[ 97 129 182 142] : (132)
[106 117 146 172] : (27)
[106 135 146 172] : (3)
[122 116 154  66] : (103)
diff (103): [121 116 154  66] -> 0, [122]
diff (3): [107 135 146 172] -> 0, [106]

[129 105 139 128 170 123 132 133 131 117 112 134 106] : (161)
[110 119 135 146 136 119  94 136 121 129 106 114 128] : (129)
[135 138 128 129  96 143  84 113 127 162  97 113 146] : (88)
[149 145 106 122 125  79 170 126 128 146 152 123 141] : (126)
[147 139 133 143  80 133 123 157 119  92 127 111 100] : (37)
[154  83 128 127 143 105 152 158 120 167 157 126 130] : (99)
[110 119 135 146 136 119  94 136 132 138  90 136 141] : (112)
diff (112): [110 119 136 146 136 119  94 136 132 138  90 136 141] -> 2, [135]
diff (37): [147 139 133 143  80 133 123 157 119  93 127 111 100] -> 9, [92]
diff (126): [149 144 106 122 125  79 170 126 128 146 152 123 141] -> 1, [145]
diff (99): [154  83 128 127 143 105 152 158 119 167 157 126 130] -> 8, [120]
diff (126): [149 145 106 122 125  78 170 126 128 146 152 123 141] -> 5, [79]
diff (161): [129 105 140 128 170 123 132 133 131 117 112 134 106] -> 2, [139]
diff (161): [129 106 139 128 170 123 132 133 131 117 112 134 106] -> 1, [105]

[113 135 123 113 126 120 116  67 143 140 103 125 140 116 153 166] = (87)
[126 134 128 143 129 108  83 144 114 160  88 106 146 114 103 138] = (12)
[133 166 153 122 121 117 129 125 156 128  83 132 117 112 100 161] = (52)
[ 89 126 122 146 106 119 138  97 117 127 123 104 146 152 176 116] = (10)
[125 141 150 158 119  98 121 139  84 143  95 122 148 154 111 121] = (32)
[114 132 120  94 139 152 141  73 154 105 151 126 129 116 141 140] = (84)
[ 92 122  99  79 149 125 142 107 116 126 108 128 163 114 148 142] = (144)
diff (32): [125 141 150 158 119  98 121 140  84 143  95 122 148 154 111 121] -> 7, [139]
diff (87): [113 135 123 114 126 120 116  67 143 140 103 125 140 116 153 166] -> 3, [113]

[135 160 105  97] = (159)
[136 167  99  96] = (83)
[122 169 105 102] = (138)
[139 101 154 147] = (55)
[168  74 144 167] = (142)
[166  70 141 160] = (133)
diff (138): [122 169 105 101] -> 3, [102]
diff (138): [122 169 104 102] -> 2, [105]
diff (55): [138 101 154 147] -> 0, [139]

[ 83 135 131 124 126 136 143 126  87 152 112 111 122 126 126 152 146 139
 133 146  89 133 120 133 137 104 132 143 147 120] -> (15)
[102 134 150 175 142 144 153 108  78 134 122 158  98 104 138 132 102 148
 128 124  98 102 116 102 145 135 148 138 136 158] -> (29)
[116  88 123 115 128 184 106 133 162 150 143 122  97 149 128  97 135 151
 115  93 106 144 142 109 113 121 158 110 155 102] -> (96)
[116  88 123 115 128 184 106 133 162 150 106 122  97 149 128  97 135 151
 115  93 106 144 142 109 113 121 158 110 155 102] -> (131)
diff (29): [102 134 150 175 142 144 153 108  78 134 122 158  98 104 138 132 102 148
 128 124  98 102 116 102 145 135 147 138 136 158] -> 26, [148]
diff (15): [ 83 135 131 124 126 136 143 126  87 152 112 111 123 126 126 152 146 139
 133 146  89 133 120 133 137 104 132 143 147 120] -> 12, [122]
diff (29): [102 134 150 175 142 144 153 108  78 134 122 159  98 104 138 132 102 148
 128 124  98 102 116 102 145 135 148 138 136 158] -> 11, [158]

[165 138 177 158 147 153 152 193 160 168 142 167 171 186 147 154 137 140
 160 134 136 171] -> (17)
[159 161 152 156 161 161 156 158 158 155 163 164 156 156 159 159 166 164
 157 163 161 159] -> (20)
[161 160 162 170 162 156 157 157 160 157 157 158 157 160 160 158 161 157
 153 157 159 156] -> (43)
[151 159 156 156 158 159 157 157 155 155 164 155 163 155 171 157 162 159
 155 171 156 157] -> (28)
[157 162 155 159 160 162 156 159 152 157 162 159 160 153 161 157 164 157
 157 170 164 156] -> (62)
diff (62): [157 162 155 159 160 162 156 159 152 157 162 159 160 153 161 157 164 158
 157 170 164 156] -> 17, [157]
diff (43): [161 160 162 170 162 156 157 157 160 157 157 159 157 160 160 158 161 157
 153 157 159 156] -> 11, [158]
diff (20): [159 161 152 156 161 161 156 158 158 155 163 164 156 156 159 159 166 164
 157 164 161 159] -> 19, [163]
diff (43): [161 160 162 170 162 156 156 157 160 157 157 158 157 160 160 158 161 157
 153 157 159 156] -> 6, [157]
diff (43): [161 160 162 170 162 156 157 156 160 157 157 158 157 160 160 158 161 157
 153 157 159 156] -> 7, [157]
diff (28): [151 159 156 156 158 159 157 157 155 155 164 155 163 155 171 157 162 159
 155 171 157 157] -> 20, [156]

